Each row is where one point has got to under a steady rotation. How many ticks took it there?
The counts run from 0 to 530.
[143  73 115 160  80 145 114 141 138  72 133 110 137  78 116 186 160 170
 157 108 185 107 138 149 137 103 108 127 131  97 153 119 140 160 134 146
 156 143 100 134 143 139 116 120 118 129 146  98 134 132 147 103 147 111
 159] => 285
[110  56 128 166 121 161 113  84 113  96 148 123 129 102 135 167 121 138
 153 104 162 115  92 134 167 132  71 157 146  90 166 107 148 130 131 154
 160 145 104 111 147 131 162 135 126 127 169 114 129  91 138 102 147  94
 168] => 81
[114  97 150 162 104 155 125 113 151  85 152 140 170 115 137 132 120 188
 139 103 172  88 108 153 143 105  92 138 122  91 162 136  94 143 149 160
 135 159 107 124 157 119 138 131 145 134 154 114 152 118 146  81 193 106
 139] => 487
[147  83 147 170  97 138 133 112 134 117 136 134 162 115 150 144 141 152
 121 131 159 115 155 131 144  84 133 109 129  89 159 132 139 154 178 157
 156 144  91 140 127 121 172 114 122  87 128  67 116 120 107  89 201 125
 126] => 6
[150 112 137 135  91 133 146 148 140  83 117 148 154 110 118 181 134 161
 100 113 173  92 135 152 170 110 110 114 136 108 140 123 114 138 162 170
 127 158  79 126 140 124 145 145 144 132 130 100 149  99 117  77 206 112
 160] => 521
[137  99 128 129  82 148 113 121 153  84 158 121 159 133 148 184 161 104
 151  93 191  91 150 144 164 129 100 134 144 116 196  98 157 156 135 156
 120 159  93 143 128 145 151 129 120 107 108 121 127 128 160 120 120 104
 130] => 139
[123  88 148 142  91 130 128 149 119  97 135 159 168  90 129 163 129 188
 118 122 160 114 138 177 142 118 108 143 135  83 132 135 129 142 135 153
 153 162 103 116 145 109 117 146 141 146 125  87 136 103 128  88 210 109
 164] => 278
[121 101 155 112  72 149 116 103 101  91 105 155 147 108 147 161 137 137
 149 119 167 124 129 184 167 125  93 139 149 135 131 123 117 169 123 169
 125 164 114 129 132 124 159 138 187 128  93 137 116 110 118  81 182  99
 154] => 512
[115 103 133 131  98 163 100 130 101 133 131 151 159 122 168 152 170 123
 146 108 168 125 144 179 133 122 109 144 143  87 192  88 163 186 139 145
 164 163 120 131 107 113 118 116 133  86  89 113 107 122 107 132 163 100
 153] => 25
[ 99  54 150 149  73 122 114 104 133 116 122 116 146 102 122 167 121 137
 145 119 165 109 154 163 156 160  90 172 138 105 172  88 144 155 109 165
 130 159 110 128 167 146 156 141 118 130 129 106 118 123 168 148 137 108
 159] => 466
[121 108 126 103  95 129 122 148 152 123 119 138 155 105 133 173 148 130
  89 120 177  78 146 141 180 136 114 150 147 117 168  83 145 163 144 166
 117 164  73 141 110 118 144 131 133 119  88 104 121  99 153 104 160 104
 151] => 346
[149 106 141 157  87 155 131 101 136  67 120 156 152 122 145 148 123 165
 142 117 157 103 148 160 158 116  97 134 134 102 148 146 135 170 146 155
 131 139  93 115 122 109 176 115 169 112 141 116 104 107 131  60 186 135
 144] => 123
[111 119 121 106  93 146 112 125 162 135 133 134 161 107 132 166 150 147
 106 123 172  74 134 138 159 119 123 163 141  98 176  94 114 169 132 152
 124 178  60 154 123 118 131 134 123 120  93  96 134 100 159 119 175 111
 154] => 344
[116  78 130 154 102 160 123 111 105 121 105 141 150 148 149 149 149 118
 148  99 175 110 155 152 143 131  94 133 112 116 189  74 157 181 170 149
 154 159 138 108 144 152 133 125 148  63 132 126 130 131  96 126 134  98
 145] => 416
[130  88 102 140  91 143 120 123 144  74 145 141 159 118 123 191 144 109
 135 101 184  78 147 117 166 113 102 147 132 134 160  99 160 166 159 124
 114 166 110 114 143 144 120 138 156 120 138 110 144 113 120  77 144 115
 152] => 530
[115  76 168 119  90 147 120 119 106 140  96 157 171 112 145 125 147 150
 121 139 157 128 161 185 140 137 111 134 117  98 175 109 139 169 126 166
 166 160 121 132 158 127 115 154 123  97  98  95 129 147 139 132 194 104
 153] => 426
[ 99  84 135 152 102 174 121 107 115 131 124 133 155 142 162 132 154 126
 164 102 179 109 134 159 130 127 103 136 114 101 197  83 126 172 146 145
 156 173 139 112 163 150 117 134 142  82 122 129 146 144  97 133 149  92
 153] => 418
[147  97 113 140 101 182 114  96 134 118 138 135 157  98 140 173 151 136
 133 119 150 102  93 137 167  95  70 156 122 104 129 110 134 153 147 134
 168 147  65 122 124 129 128 148 141  92 141 116 123 127  98  74 163 107
 146] => 326
[134  99 170 134  81 152 129 136 112 127 115 148 154  95 160 145 159 130
 120 137 157 121 135 172 146 109 136 106 142  92 160 113 135 153 143 159
 166 154 102 132 129 104 130 138 145 112  83  95 107 146  87  87 209 116
 147] => 394
[108  60 135 153 127 159 116 108  98  90 103 135 131 105 131 131 134 147
 144 107 181 115 111 130 162 117  69 125 126 125 160 105 152 172 163 162
 164 152 156 121 136 126 129 115 155  97 148 126 136 122 140  86 155  75
 148] => 446
[103  80 117 168 112 169 116 102 126 130 127 143 172 110 158 138 130 180
 161 110 155 106 122 160 123 105  87 166 109  89 147 107 130 180 157 132
 164 161 120 102 135 130 126 124 152  91 147 118 125 120 105 100 157 106
 146] => 451
[110 121 122 106  93 149 112 115 168 137 138 128 163 122 137 160 141 146
 116 124 166  76 135 142 153 119 121 166 136  90 186  95 106 169 124 155
 126 170  59 154 137 123 143 141 115 118 107  97 141 107 163 127 179 114
 155] => 343
[117  56 138 160  78 141 117 131 110 106  89 116 104  66 111 187 148 149
 133 123 169 108 125 152 166 140  96 146 143 115 135  87 155 158 115 167
 160 142  97 124 146 123 125 128 136 127 140 109 116 125 143 111 152 116
 181] => 76
[123  64 141 172 134 152 134 125 102 113 137 124 118 101 141 167 136 141
 128 109 164 117 110 127 171 123 102 133 150  80 172 101 171 128 142 163
 177 143  90 116 141 116 149 125 103 113 154  89 129 100 135 108 161 101
 172] => 440
[112  82 170 137 105 145 134 120 114 145 115 172 185 132 165 125 129 145
 120 130 146 118 172 171 142 139 110 152 118 101 175 107 161 162 133 153
 163 161 110 100 155 119 129 153 128  86 102  89 128 132 116 119 184 110
 146] => 424
[116 113 144 131  88 145 119 130 131 118 127 123 147 144 115 152 164 105
 104 101 194  81 141 118 163 125 112 130 126 129 209  78 133 165 160 160
 121 169 105 163 144 131 116 116 141  96 118 102 151 129 142 126 177 107
 140] => 378
[132  89 127 101  91 128 123 130 151 108 112 128 149 116 121 175 151 107
  93 124 183  92 152 157 186 159  96 136 137 118 175  75 146 166 147 171
 122 154  95 130 112 132 166 130 131 111  97 121 104 108 149 117 149 105
 151] => 348
[113 108 167 128  75 148 115 122 114 113 148 131 162 132 140 173 154 106
 130  92 177 105 108 157 177 140  62 159 140 136 167  98 137 124 120 173
 139 168  82 149 147 133 127 159 140 115 111 138 144 129 134 115 147  87
 136] => 504
[118  90 148 158 124 169 130 125 103 119 116 161 166 143 167 136 138 150
 139  95 157 105 153 153 155 129  83 147 117 120 177 102 186 173 155 157
 170 154 111 102 127 118 118 121 134  61 129 121 138 126 129 109 145 103
 140] => 56
[141 101 136 145  92 187 120  78 159  98 120 130 152 128 169 138 133 157
 172 118 164  88 144 143 156  99 107 130 119 109 169 129 117 181 140 157
 130 152  81 126 133 133 171 126 142  80 127 128 124 143 147  87 154 124
 129] => 333
[110  90 157 132  76 119 112 145 138 111 138 140 164  96 131 175 138 154
 112 120 169  86 152 150 169 147  94 172 143 129 155 109 166 155 123 166
 129 165  76 139 129 117 131 133 131 122  99  96 126 116 188 105 152 107
 136] => 104
[ 90  68 149 138 111 138 118 112 132 129 137 157 183 108 187 134 114 176
 164 117 161 113 158 175 130 134 118 164 133  93 167 114 142 163 135 149
 138 182 127  94 150 134 141 143 133 119  97 112 127 118 138 110 143  90
 149] => 63
[101  89 142 129  86 139 140  94 156 119 109 144 168 134 143 145 111 149
 130 120 169  75 160 135 166 121 110 160 120 131 153 103 106 166 154 157
  96 179  91 121 160 147 169 148 162 112 114 112 151 117 137  94 168 111
 140] => 338
[119 110 157 134  62 150 116 127 119 123 141 130 163 125 131 183 156 113
 129  98 175  93 113 157 173 137  64 168 132 133 158  89 133 130 117 160
 139 169  73 147 149 131 117 158 145 115 112 134 148 132 122 120 146  96
 139] => 503
[129  95 124 156 100 174 116  99 147  92 123 135 161 116 156 129 138 196
 165 105 167 104 132 174 131 112  84 138 111  87 161 121 117 189 154 155
 160 149 106 116 118 131 154 108 138  86 144 138 119 133 144 100 148 103
 137] => 91
[105  88 157 139 113 135 117 117  83 127 117 141 132 126 121 143 139 110
 100 117 161 123 119 153 173 154  80 148 144  98 184  82 164 158 143 177
 162 140 122 136 115 111 147 112 136  97 136 103 108  98 132 124 179 104
 166] => 232
[123 110 172 126  85 153 119 113 120 107 156 136 158 131 154 168 152 109
 135  96 176 109 108 156 180 140  67 150 147 128 177 108 143 121 120 174
 141 170  86 144 139 126 140 153 135 119 102 136 140 124 142 108 144  82
 130] => 505
[139  95 115 135  87 160 130 110 150  87 110 125 128 102 142 172 139 146
 154 121 180  99 136 159 144  96 150 108 142  76 170 115  87 167 137 147
 124 151  91 130 152 139 170 136 138 138 128 101 128 114 104 100 192 131
 182] => 159
[122  79 146 120  66 119 110 119 132  99 120 129 156 109 115 178 143 129
 117 121 167 107 160 159 179 155  77 167 137 124 154  97 164 160 119 170
 130 155  93 140 125 132 152 134 129 115 109 111 109 114 182 124 141 109
 142] => 106
